Where one turn sends some rows of the set: a few examples, then the rows asked
bureg: [ 13  16 -18  41 -25 -12   0  -2  10  -6  11 -12  14  -7  -1  16   0]
zam: [  4  -1  21 -30 -23  -9  -8 -29  -6   2  16  24 -19   6  -9 -12  -3]
bam: [-12  10   7 -20 -16   0   4 -16  -8 -20  21  23 -19  24   9 -12  32]
sukes: [-10 -39   8  -7  24  35 -18   4  17   3 -17  14  17 -10  -1 -27   0]
teki: [-14 -27 -16  -4  18  15  22  16  31  -2   0   3  14 -21   5  11 -39]
turul: [  9   4  20  -4 -15 -17   7 -23  -2 -26  23  23 -26   7   4 -12 -13]
tif: [  3 -12   7 -17 -17   0  17  -4 -18 -26  30  29 -28   7   4 -15   7]
Bala: [ -3 -20   1  12  39  14   2  26  23  -2   1  -9  29  -2  11   6  26]
gotiz: [ 33  11   5 -20 -18  -4 -24  -5   6   0   3  -2  17   9   3 -31  33]
Nebe: [-14 -19   5  -1  29  19  14  11  35 -14   1  15   5  -5  18   1 -39]
Tuluv: [  7 -15  -5   0  -4  25  26  21 -11 -34   8 -33  14 -21   7  -9  -3]
muru: [  7  15  13  -7 -11   3   7  -6  12  -8  -1 -35  41  -2  27  13   0]
taki: [-16 -30 -15  -1  17  30 -21  -2  23  11 -19  -4  25 -16 -14 -17  11]
Sosof: [ 32   0   4 -28 -15   7 -26 -19   9  -5  23 -20  -2 -10  -1 -23 -16]
buva: [  7 -11  -6 -13 -32  11  12  10  -6   7 -19 -13  17 -26 -25  -8 -19]
geneb: [-17 -14 -14  15   8  17 -32 -19  37  22  13  22  10   2   9   7 -15]
sini: [ 14  19  -8 -36 -13   6  16  29   1 -14   2   3   0  15  -3 -21  32]
Tudam: [-15   2 -38   1 -42  19  -1  -1  -3   1  -7  -6  26  -3  -4  -5  27]
Dut: [-12   0   8  16  42  15 -11  15  31   1   7   8  11  16  14   8  22]
lekat: [-18 -25 -23  10   6  17   7  29  17  14  -3  49   4   3  -3   0   2]
Zel: [ 18   8 -29 -12 -37   0   3 -13  17 -25  17  10 -12  -6   4 -26 -31]
Sisob: [-10 -17 -18  17   8   8 -18 -21  43   9   3   0  31 -12  16   7 -20]
fove: [  4  -4  33 -35 -13  -2   0 -24  -9 -14  11  16  -2  13  15 -20  16]
nume: [ 20  11 -22 -18 -25  -5  29  22   8 -21  33  13  -2  10  25  -3  -3]
niruz: [-18 -12 -32  24   8   4  17  29  28   6  -9  27  16  -1  -5   9   8]

nume goes to gotiz
Tuluv goes to muru
Now these:
bam goes to zam
lekat goes to sukes
Sisob goes to niruz

Where one turn sends some rows of the set: a few examples, then the rows asked
pez: [-20 -25   9 -27  26  12  58  -7 -41  13 -29 -16 -10  -3 -20 -12  20  -8
 -28 -23  20  -8  27 -26 -25  19  17  13 -22  33  -5 -11  12  18  34 -21
  24   6 -20]
dil: [ -7   0 -24  16   9   3  46 -21 -23  12   5 -27 -33  18 -23 -24   9   9
   7 -22   7 -53  22 -21 -31   0  40  16   1 -10  15 -24   5  38   0 -20
  52 -11   6]
pige: [ -4 -11 -18   8  -7  19  47  26 -33  -8  -3  12  10  -4 -10  -9 -12 -24
 -13 -19   9 -11  22  -1 -10   4  28  42   3  11   2 -31  12  46  -5 -12
  44  23   0]
gogok: [ -1  -8 -33  22  27   2  16  24 -25   2  33 -13 -20  21 -24 -16 -19 -33
 -38  21  12   7 -15  -9 -36  -2  36 -10  -9   8   3  -9 -21  18 -17 -33
  25 -20   3]
sunit: [-31 -39 -16  -1  25 -21  13 -21  -8 -19  34 -21 -15  24 -21 -20  16  -4
 -39 -39   7 -31  -2 -18 -13  10  29 -18 -47  15 -26 -14 -29  25  16 -27
  37 -25  -2]
godi: [ 12 -46 -14  42 -15   0  30   0 -18  -2  -1  13 -44  -7 -15  20  10  13
  -4 -16 -10   8 -18 -39   8   6  36  -8 -11  -5  -3  31 -19  27   0  -4
  14 -24   1]
dar: [  0  -2 -13   8   0  10  50   3   1   3  27   7 -10  10 -10  -9  12  40
 -20 -18  10  28  17 -39 -11   8  17  -9 -13   8  14 -16  -4  17  13  33
  42 -13 -51]
Sazo: [-23 -47  -7  21   6   0  36  -8 -24  -5  -4 -37  -4 -30 -14  -5  21  19
 -12   0   1  -3  -6 -50   3  26  -8 -26 -32  14  -7 -21  25 -15 -24  22
  19 -26  11]
kariv: [ 17 -38 -20  30   7  -7  10   3 -36  -9 -18 -11 -18 -22 -16 -10  39  11
 -14 -13   1  18  -8 -21   6  23  22 -18 -36   8 -15  -8  14  -4   4  24
 -19   2   7]
Ruke: [-24  14   4  -9  -9 -10  52 -15  15   5   7   6 -21  -3 -16 -12  30  -3
 -58 -17  18 -18  12 -33  -6   8  11 -19 -29  -7   8 -37  -4   7   1 -19
   3  23 -24]
luvif: [ -3 -28 -30  24   7  -5  27  -6 -19  -4  18  23 -20  -8 -22   3  17  -2
 -44 -14  12   1 -16  11 -10  16  59 -39 -64   0   0  -4 -15  29 -11 -18
   5  -1  37]
duder: [-35 -23 -25  -3   8   8  21  -3   6   9  37   6  -3 -26 -21 -13 -12 -25
 -51 -24  39  38   2  -1 -12  19  26   2 -24   5  10  -8   3  18   7  -2
  27  -5 -24]
zug: [ -3 -21 -12  -8   5  -4  35 -40 -32 -11   2 -32 -32 -26 -29  -7   5   1
  -2  -2  11 -34 -33  -8  -2  -1  31 -25 -37   0  16 -41  -6  -1 -14 -29
  14 -45  -9]
sozo: [-29 -22 -24  16  12  43  46  -5 -29 -11  28  15 -26  36 -30 -14  18 -28
 -35 -28  -1   5 -11 -26   7 -25  17  -6 -29  22  -7 -33  -1 -19  17 -12
  28 -14   6]
Rok: [-25 -32 -24  -7   8  35  79  -4 -18  11   9   3 -31  -2 -42 -14  27   8
 -14 -42   6  -8  20 -10   7  20  40  11 -28  -5 -29  -8  16  33 -11 -14
  17 -24   7]
dab: [ 18 -11 -22  36   9 -23  33  13 -22   6  27 -23 -27   1   3  10 -23  21
 -17  34 -14   4   7  -9  -1 -16   5  22 -11  29  20 -16  11  19   9 -10
  11 -17  17]
Pada: [ -6 -11   6  32   0   7  35  25 -13  24  37  -1 -17   7  -1   3  -3   9
 -11  -3  13  21   6 -29 -22  14  -3   4 -12  50  -9 -45 -12  31 -35  -7
  19 -26  22]
Silev: [  0 -35 -23  -7 -10  10  38  15 -57 -11  14   7   5 -27 -11 -10 -13  -7
 -11  -9  43   8 -18 -15  31   2   8 -33 -23   8   5 -13 -10  19   2 -23
   6  23   5]
Nofe: [ -1 -24 -28  17   7  21  55  -3 -60  -7 -23  -1 -10   9 -19  -7   7 -23
  13 -13  20  17  15 -24  -7  15  17   7 -24   5   7 -15   0  16  -8 -43
  27 -28  49]
ruzi: [ 12 -25  18   5 -17 -24  32 -15 -41   2  24 -11  -3 -42 -16 -32 -13   3
 -32  14   7 -17  16 -40 -20  13 -13  18 -31  36  -8 -22  19  -3   1   3
  17 -29  10]
Lefu: [-14  -2 -24   6 -14 -10  57 -29 -32  -7 -25  -4  -5 -31 -11   0   6   4
   3   2   0 -25  34 -15 -20  13  21 -11 -48  -2  13 -13  36  38  -2 -41
   7  -2   3]
zata: [-13 -11 -15  36   5 -18  42  -2 -40   3  26 -10 -40  17  -6 -36  -4  40
 -28 -21  -5 -31   3 -40  15  28  21 -23 -40  35 -30 -34  15  18   0   6
  23 -21   7]
rotok: [-18 -44 -12  11  14   3  51 -23 -17 -10   8 -27  22 -18 -10 -22 -16 -19
 -57   9  25  -5 -10 -31 -30  19  10 -27 -51  14  35 -20   2  -3  13 -24
  37 -23  15]
teza: [-10 -14 -31   7   2 -27  41   9   5 -32  21   7  -8 -37  -3 -28 -28  -8
 -37 -27   7 -42  14 -16 -27 -12  29 -18 -45 -12  10  -5 -14   5  -8 -17
  50   5  -1]
sab: [ -6  -9   2   8 -10   0  31   0 -14   8  15 -30  15   0  11  35 -19 -19
 -21   3   2 -20  10  -8 -21   4  35  -7   0  30   0 -18 -14 -12  22 -33
  46  10  -4]
Pegur: [ 35 -10 -28  13 -14   7  47   0   1  -5  66  -8 -19  -8 -11 -13   9 -17
 -14 -38   5 -23  25   7   0   9  39 -17  -4 -12   8 -18  -1   9   2 -19
  21 -24  28]
sila: [ 11 -11 -21  10 -16  -2  52   1   2   1 -32   3  -9 -15 -19 -10   3 -28
 -25 -20   5  30 -29 -30  -9  21  12  -1  -8  26  10 -11  -3  14   7  41
  27 -12 -23]
boki: [ 28 -19 -25  18  -8 -40  54   5  11 -12   5  -9 -18 -19  -2   6  -7  15
  -4  -8  -8 -15   8 -20   6 -20  -4  19 -18   4  17  -6 -25  12  -1  10
  33 -14  40]
safeg: [ 12  -6  -1   1   3  -6  38   3 -19 -17  27   7   1  34 -21 -19  23  31
 -21 -21 -11   1  11 -24 -11   4  21  13 -37  32 -35 -46 -24   9   1  24
  40 -27 -22]
vosib: [ 23 -24 -33  41 -16  -6  42 -20  18 -10  -4  -4  -9 -20   2 -22   0  22
  -2 -40 -12 -17  11 -31 -29 -22  20   1 -38  16   6 -15 -13  14  41   3
  13  -9 -19]

sab goes to Silev
dab goes to kariv
pez goes to pige
Now these:
gogok goes to luvif
godi goes to zata

Where one turn sends some rows of the set: a few examples, then the rows asked
daniz: [ 22  -9  50 -21 -18 -41   7  28   6  31 -39 -24]
Vabon: [ 39 -16   1  12  -7 -42 -22  18  10  18 -47  14]
rokar: [ 51 -13  18 -22   2 -10  35 -29  20  22  -2 -27]
zubat: [ 40 -27  24 -27  33  -6  10  -6  13  -2 -49  16]
Natug: [ 24 -37  38 -13   8 -15 -12  14  -7  -2 -58   9]
Fet: [ 43  -9   0   1   0 -39 -19  17   6  17 -45  19]
gima: [ 38 -20  26  -2 -12  -9  30 -31  15  11  -2 -37]
pakev: [ 22 -43  37  -6  12  -3  -7  -2   0 -10 -52   1]
gobo: [ 35 -18  28  -4 -12  -6  24 -32   5   4   1 -36]
mis: [ 35 -26  35  -3 -32 -21  14 -17   3   7   1 -39]
dored: [ 38 -14  25 -11  -3  -7  28 -34   6   3   3 -30]
Mif: [ 40 -19  -8  11  -7 -31 -24  25  14  24 -29   0]
vepib: [ 22  -2  51 -33 -11 -36   3  26  -7  24 -34 -17]
fizaz: [ 46 -37  23  -9  21 -18  24  -5  41  14 -55   4]
zilen: [ 32  -2  44 -31 -11 -44  17  28  15  38 -39 -17]
tem: [ 30 -27  32  -2 -18  -2  13 -24   0   9  -5 -42]
bugiv: [ 45 -15  23  -9  -5  -9  34 -34  16  10   0 -32]
gomad: [ 47 -13 -12   5   0 -32 -19  24  19  27 -28   5]
gop: [ 54  -7  22 -31  -8 -24  32 -22  13  13   7 -22]
Sisi: [ 39 -12  30 -25 -16 -14  13 -22 -10   0   9 -26]
Mev: [ 28 -53  36  11   0 -16   8   0  30   5 -60 -11]
noza: [ 44 -26  25   0 -17 -14  30 -25  26  24  -7 -42]
Liru: [ 42 -23  25 -33  25 -20   6  10   8   8 -55  22]
puf: [ 39 -16  -8   5  -3 -27 -29  24   5  19 -26   5]
sefus: [ 45 -12  -2   5  -2 -42 -16  18  15  22 -48  17]
didom: [ 45 -10 -11  -1   6 -27 -23  22  10  23 -24  10]
lud: [ 39 -13   1   6  -3 -38 -24  18   3  14 -46  18]
pibo: [ 46 -34  25 -14  12 -33  18  13  35  24 -63   8]
Gada: [ 31   5  44 -41  -3 -37  12  25   3  29 -34 -11]
temol: [ 39 -13  25 -24   0   3  16 -28  -7   6   2 -27]
perev: [ 50 -21  28  -8 -25 -29  32 -18  25  20  -1 -36]
Riv: [ 28 -49  38   5  -6 -28  -1  16  20  15 -66  -4]

dored goes to bugiv
noza goes to tem
zubat goes to fizaz
Now these:
perev goes to mis
Gada goes to zilen
puf goes to didom
lud goes to Fet
Liru goes to pibo

Where one turn sends some rows of the set: a few examples, then the rows asked
tede: [ 15  16 -10  -7 -24  -1  20  42  -9  -8 -48 -38  22  19  33 -45  66  31
  20 -52 -15 -36   2  28 -14 -10  17   5  -5 -43   6 -15 -42 -18  -7  18
  42]
sir: [ 20  45   0 -18   4 -33  -3  74  21  -4 -29 -26 -28  -7 -32 -64  43  37
  11 -40 -24 -41   4  13 -11  10  -5  13  -8 -15  19  14 -32   1   1  45
  27]
giput: [ -7  -4  -7 -14 -11 -26  18  29  11   9 -28 -21 -13   7  -5 -27  77  41
   0  -5 -40   5   4  27  15  11 -20  27  -3  -8 -35  17 -31  19   8   6
  59]
duli: [ 17  51 -22 -39  10   6  13  -6 -31   6 -52 -21   7   8 -20 -58  49  33
  -5 -44 -22 -11   8  13 -14  35 -12  44   2  33 -40 -42 -21 -24 -40  11
  21]
lok: [ 23  40 -25 -31  -3   8  -8   5 -41  21 -26 -41  21  32  -4 -39  57  20
   5 -44 -24 -22  11  36  -7  36 -31  30   0  33 -45 -43 -19 -11 -14   7
  31]
pesa: [ 19  50 -17 -16   4  13  -7  -5 -23  13 -45 -26  19  22 -14 -34  59  32
  -2 -42  -6 -11  13  28 -20  37 -34  44  -7  32 -42 -36 -16 -18 -12   6
   5]
sos: [ 26  10   5  23   2 -14  22  65  11  16 -58 -17  -4  41 -12 -45  71  62
  -4 -11 -12 -16  12  -9  18  22 -16  52 -11 -19  -9 -29 -34   8 -11  33
  28]
Fepu: [ 35  31 -19 -37   3  16 -17  12 -23  -3 -26 -47  31  22   4 -23  64  20
 -10 -43  -9 -14   8  38 -11  37 -30  23  13  23 -49 -48 -40  -2 -12  21
  28]
ledof: [ 47  16 -18  -5  21   8  -2  45  27  14 -46 -28 -22  40 -28 -64  80  57
 -22 -26 -27 -17   4   1  -2 -18   8  64  11 -14 -12 -20 -50   1 -32  42
  39]
Pov: [ 25  30 -14   4  18  -2   5  63  11  24 -37 -26  13  49 -37 -61  72  42
 -23 -12 -20 -11 -10   5  18  -2 -12  53   6 -37 -19 -11  -9  20 -23  52
  32]
non: [ -4  40 -19 -20   8 -18  35  21  25  28 -27 -27 -17  22 -11 -61  57  41
   9 -30 -16 -26   6  24 -43  22   5  28   3   0  -1  36 -43  39 -11  34
  48]
Mak: [ 34  35 -19 -37  14   4  -7  18 -12 -10 -19 -27  33   2   2 -33  67  23
 -13 -51   7 -22  -2  29 -12  53  -7  17  22  22 -37 -53 -41  13 -28  26
  25]
Kub: [ 22  39  -4 -23  -9 -27   2  53  -6  -8 -43 -45 -32   4 -28 -62  37  16
   6 -42 -30 -20   1  13 -17 -12  10  37  -4 -31  15  27 -17   1   6  30
  25]
rotof: [ 33  40   0 -33  -5 -12 -13  74  29 -15 -36 -30 -40   4 -21 -40  62  15
 -11 -38 -36 -29   3 -11  -5   3  -2  15 -14 -15  -3   5 -48   4  15  50
  26]
kos: [ 26  34  -4  -6 -19 -19 -11  72  28  -4 -26 -25 -20   6 -37 -25  61  -4
  -4 -39 -41 -13   1  13   6  -2 -17  15 -12 -20  -6  15 -10   5  14  31
  27]
gefo: [ 30  41 -22 -29   8  20 -10  11 -16  13 -24 -27  25  31  -1 -13  68  19
  -7 -40  20 -11   4  25 -13  36 -23  38   9  16 -45 -39 -29  -6   2  26
   3]
gele: [ 30  13  -3   1 -30 -23  -5  55  12 -11 -37 -34 -36  -1 -18 -38  58  25
  17 -38 -40 -19   7   8   0 -10  -5  35  -8 -10  10  17 -22 -12  10   9
  20]
zadi: [ 10  44 -13 -16 -10   7 -12  37  15 -12 -45 -10   6   8   6 -57 101  15
 -26 -53 -55 -32 -11   5   2 -12  17   1 -35 -26 -26 -28 -25  -9 -14  17
  45]
led: [ -7   5 -11 -27 -13 -20  36  16   2  20 -31 -29 -23  26   9 -49  52  36
   9 -21 -26   0  15  25 -16   7  10  44  -3  -7 -16  31 -38  25   7  15
  54]
zupi: [  6  18 -13  -2 -26  -3  11  45   6 -13 -37 -15  34   3  16 -50  79  14
  -1 -50 -39 -20 -10  23  11 -10  15  -2 -13 -40 -11 -19  -9  -9 -21  14
  44]
Gafab: [ 34  25  -8  21  25 -17  18  49  37  29 -49  -8  -9  36 -49 -54  60  43
  -8 -44 -16 -10  24  36 -13   2  -5  48   2 -13  -1 -22 -33   2 -36  30
  50]
Donel: [ 30  27   6   5  14 -11  31  47   4  15 -77 -22 -16  53 -27 -40  54  21
 -24 -33 -13   6  23   6 -12   8   7  62 -12 -34 -13 -23 -36  14 -11  34
  43]
Kufi: [ 33  31 -27 -49  16  11   7  27 -11   9 -12 -13  20  13   0 -23  65  26
  -2 -42  21 -20  -3  14   2  41  -4  28  28  15 -40 -48 -41 -11 -21  38
  16]
kebo: [ 21  44 -29 -37   2  -2   7   1 -45  20 -27 -25   6  23  -2 -58  58  24
   5 -52 -20 -32   6  15  -9  46  -1  37  -2  37 -34 -47 -20  -5 -28   4
  29]
lum: [ 21  45 -29 -55  21   1  22  17 -22   9 -27  -9  16   1 -19 -51  50  25
  -3 -45  -5 -17  -3  12   0  40   1  28  26  19 -38 -47 -26 -17 -48  32
  29]
femok: [  1  31 -13 -23   8 -15   3  34  25   1 -37 -28 -13   4 -25 -24  97  30
 -26  -6 -43  -6 -18  10  -2  16 -26  14   3 -15 -44  17 -41  36  -1  25
  58]
gen: [  9  65 -12  -8   9  -1 -15  40  19  10 -44 -14   0  18  -2 -60  94  36
  -6 -59 -35 -61   0  25 -23   0  -1  -9 -41 -20  -8 -26 -42 -16  -3  22
  47]
gofig: [  9  46 -18 -22  16 -10  12  28  39   7 -37 -29 -25   7 -16 -45  91  49
 -12 -19 -28 -34 -12   1 -34  26 -11  16   6   3 -18  21 -64  40 -12  37
  48]
tum: [ 24  47 -25 -43  15  -5   9   8 -30   3 -22 -18  18   7  -4 -55  61  15
 -10 -58  -1 -28  -5  14 -14  55  14  28  13  23 -31 -49 -25  14 -36  19
  26]
detu: [ 11  59 -11 -15   4  -1   6  39  -7  12 -51 -39  12  35   9 -53  67  24
   8 -60 -11 -53   3  38 -39  -7   7  -1 -22 -45   4 -12 -44 -12   5  30
  48]

detu goes to zadi
rotof goes to gele
lok goes to tum
Now these:
femok goes to led
Kufi goes to pesa
Donel goes to ledof

